In the rows, 128 means zero.
X: rows in several groups, each row roughly a mix of its group's directions:
X (132 x 10):
[[168 111 147 141 151 105 151 124 149 157]
 [ 98  81 125 107 130 115 136 129 124  90]
 [138 117 102 154 142 109  75 142 126 139]
 [106  83 115 128 112 131 110 137 127  84]
 [150 132 144 130  87 169 133  98 114 132]
 [151 158 138  77 126 154 119 148 122 129]
 [148 115 156 122  96 123 118 143 139 177]
 [ 91 118  87 111 127 132 133 155 112  98]
 [155 124 139 106 129 142 175 102 139 155]
 [110 158 176 129 115 114 108 129 150 150]
 [133  89 114 152 156  98 123 147 150 108]
 [178 143 152 161 136 110 137 116 135 144]
 [119 136 148 111  99 151 180 119 112 118]
 [140 183 144 136 125 139 144 125 132 165]
 [ 93 147 116 179 125 103 113 133 124 125]
 [110 112 118 122 109 136 116  98  76 108]
 [149 112 151  89 117 132 146  88 143 145]
 [165 126 147  84 138 145 129 100 140 146]
 [ 85 111 133  98 119 127  85 142 118 124]
 [175  97 112 121 123 163 130 127 126 104]
 [166 105 101 127 131 164 121 132 108  99]
 [137  89 147 169 142 120  98 142 129 111]
 [109 133 106 171 121 127 105 165 117 104]
 [ 80 106 111 134 124 116 127 112  89 112]
 [134 158 152  73 116 145 137 113 128 132]
 [152 174 129 133 126 116 131 126 117 176]
 [157 156 148 107 111 163 128 159 113 141]
 [141 119 130  76 115 149 158 121 154 122]
 [ 88 106 115 103 121 122  99 156 110 109]
 [168 114 100 125 127 158 141 121  96 104]
 [136  96 104 138 143 111  77 140 139 119]
 [125 145 158  95 110 153 168 132 149 132]
 [110 182 122 110  97 132 147 139 118 141]
 [157 123 159  87 131 142 127 102 151 147]
 [153 132 136 109 111 143 179 123 119 160]
 [106 149 133 148 129 132  71 139 121 106]
 [ 95 139 146 156 105  94 144 139 156 140]
 [158 162 126 149 126 153 164 100 128 137]
 [176 130 152 146 134 100 128 114 144 156]
 [ 95 106  99 146  99 111 138 116 100 109]
 [106 100 117 147 109 136 135 119  85  94]
 [165  85 110 111 137 159 133 123 132 109]
 [135  94 115 143 162 121 110 129 168 104]
 [155 154 170 105 128 133 124 120 157 155]
 [ 98 147 133 105  92 166 107 113 128 138]
 [144 140 111 146 153 106  78 132 146 147]
 [163 107 173 140 137 108 106 107 128 135]
 [ 77 117 127 107 121 130  91 139 141 108]
 [177 115 109 115 144 165 130 128 113 111]
 [111 178 122 102  97 153 130 128 118 136]
 [124 109 124 154 157  77 134 140 149 116]
 [ 92  88 117 145 115 130 128 123 101  97]
 [ 97 104 143 115 116 122  86 159 110 116]
 [147 122 101 154 134 113  73 139 128 138]
 [126 117 105 154 151  88 140 155 156 117]
 [175 139 151 140 136 119 133  92 132 156]
 [127  76 120 153 144  96 129 137 140 110]
 [113 145  99 172 111 112 117 162 125 116]
 [ 99 135  82 117 131 133 133 138 103  91]
 [115 117 145 110 103 148 179 124 106 112]
 [ 95 150 105 139 107 134 119 164 118  94]
 [149 128 145  88 123 123 150  90 144 155]
 [ 91  87 131 104 137 116 135 131 136  93]
 [164 103  83 127 133 149 141 130 112 105]
 [105 101 134 115 137 101  93 164 106 121]
 [102  90 133  97 146 117 124 135 157  98]
 [120 130 147 119 105 158 178 113 117 105]
 [171 141 159 151 139 108 129 118 135 161]
 [164 109  87 131 140 154 133 138 110 103]
 [127 143 102 126 169  97  95 140 107 128]
 [175 108  95 121 127 157 132 126 114 107]
 [126 170 146 130 100 160 118 118 116 160]
 [127 152 147 113  81 162 139 142 110 136]
 [130 107 110 143 165  93 151 101 147 137]
 [115 116 149  90 106 140 175 130 127 114]
 [167 104  97 118 131 155 146 117 106 107]
 [157 173 141 143 141 148 141 117 136 161]
 [133 129 156 137 104 183 149 113 131 137]
 [118 153 148 133 103 161  93 121  95 134]
 [ 91 157 100 113 135 134 109 132  93 109]
 [151 121 139  82 150 134 149  97 136 149]
 [145 185 138 137 124 135 124 126 145 163]
 [166  98 147 123 150 122 148  98 136 153]
 [163 129 142 147 160 121 164 115 145 153]
 [ 94  90 129 100 119 119 130 134 141  89]
 [100  83 124 110 146 113 116 134 145  95]
 [138 180 137 152 136 142 119 131 143 163]
 [139 174 145 118 136 119 156 119 126 169]
 [142  93 143 162 151  91 129 132 106 135]
 [126 125 120 138 178  83 131 145 144 122]
 [115 143 123  84  86 142 148 137 108 129]
 [113  89 119  92 111 101 127 126 129  95]
 [116 174 121 101 103 160 127 137 148 122]
 [ 91 144  99 121 107 150 125 156 104 105]
 [162 151 166 119 138 153 105 142 151 138]
 [ 98  90 134  94 116 126 139 138 140  93]
 [127 144 150 119  98 163 105 127  87 136]
 [ 95  91 128  95 143  96 130 133 136 107]
 [156 172 136 151 115 156 139 123 121 156]
 [ 89 105 128  98 131 120  88 142 110 119]
 [125 159 123 149 161  84 109 147 126 122]
 [162 138 154 142 154  95 121 113 139 160]
 [167 158 122 149 138 135 167 108 125 146]
 [118 109 101 155  96 135 116 130  95  95]
 [131 135 147  90 100 174 110 126 118 119]
 [ 84 116 125 109 119 122  90 157 116 113]
 [101 142 111 165 143 107  95 114 102 133]
 [143  76 134 160 151 113 109 134 121 119]
 [120 102 112 144 156 107 128 110 173 108]
 [169 140 140 158 135 142 172 120 131 142]
 [166 124 171 146 144 120 130 112 135 160]
 [162 164 124 158 112 148 122 128 113 159]
 [ 97 114 133 108 111 113  79 152 117 124]
 [149 136 148  90 147 126 158 101 139 156]
 [138 124 101 117 120 133 184 115 128 158]
 [157 175 125 159 116 144 116 120 126 153]
 [134 129 106 150 161  88 144 159 133 110]
 [171 117 142 100 121 158 158 138 122 148]
 [158 121 155  88 139 139 145 101 147 148]
 [ 95  93 134  93 132 115 134 134 148  96]
 [115 135 121 173 144 112  86 137 103 126]
 [ 88 149 150 140 109  93 118 131 149 149]
 [160 172 126 159 113 149 123 118 118 152]
 [150 105  92 127 143 157 127 130  95  99]
 [162 169 137 122 130 123 154 109 119 162]
 [139  84 137 171 151 119 105 125 124 122]
 [143  81 134 168 150 108 117 141 125 121]
 [145 119 164 128 147 117 127 108 164 165]
 [125 121 143 172 154  87 138 109 144 134]
 [140 165 151 108 148 124 163 115 139 159]
 [120 140 108 176 111 128 128 157 105 102]
 [138 136 122 111  93 172 162 122 126 149]]
the two rows of each list that fit no group, in list order (the others fit one group, some only roughly):
- q612: [115 109  91 151 103 125 146 126  98  97]
- q933: [ 92 119 114 164 141 125 108 168 133 113]
- q820: [140 123 159 116  87 155 115 115 125 163]
- q129: [ 99 115  94 128 109 132 141 171 109 107]
- q251: [112 124 136  84 131 132  80 154 131 128]
- q515: [ 96 158 145 139 115 117 142 101 157 158]
- q729: [114 127 119 152 146 137  76 145 158 121]
- q120: [104 151 114 171 128 112 134 170 132 118]
- q703: [119 101 125 182 147 113 109 110 143 124]
- q352: [ 89 124 125 168 107 122 119 148 108 100]
  q251; q515
- q294: [136 114 122 146 172  97 144 124 157 103]
- q62: [ 81 130 153 116 100 113  98 139 116 118]
- q533: [170 159 114 134 140 149 169 126 131 133]
- q216: [128 138 167 137  83 159 108 125 131 143]
- q808: [101 150 119 160 108 129 102 146  96 105]
- q134: [134 124 127  90 114 115 184 129 145 135]
- q981: [152 151 118 159 156 123  98 132 133 165]
- q517: [116 105 109 143 144 104 134 146 176 104]
- q477: [125 107 126 154 148 115 100 149 163  95]
- q206: [128 141 151  91  98 139 173 122 135 122]
  q62; q533
- q966: [155 107 108 160 137  83 126 113 141 140]
- q445: [163 115 145 149 120 134 166 144 110 160]
- q423: [138 116 117 132 177  81 126 120 133 116]
- q273: [142 110 114 154 171  88 120 146 123 130]
- q580: [166 115 154  93 135 158 140 103 136 132]
- q304: [166 148 148  96 139 133 120 118 158 157]
- q504: [125 116  97 138 161  82 125 145 135 104]
- q649: [153 109 107 168 139 103  94 141 139 137]
- q210: [154 130 115 144 130 151 185 118 139 143]
- q338: [ 92  95 101 145 130 110 161 128 120 109]
  q966; q649
- q480: [117 113 118 151 127 114  94 176 115 106]
- q602: [116 108 120 172 149 112 134 153  97 108]
- q261: [ 95 114 103 118 118 110 131 140  94  89]
- q778: [151 175 125 135 140 110 114 123 136 169]
- q924: [136 130 105 167 144 128  76 136 136 132]
- q202: [100  92 113 137 114 124 141 105  94 100]
- q327: [124  83 116 137 136 133 112 116 137  79]
- q348: [ 94 116 101 152 114 121 139 119  85 107]
- q14: [113 119 131 184 143 107  96 129 120 121]
- q33: [138 158 161  94 101 160 121 123 116 129]
  q602; q261
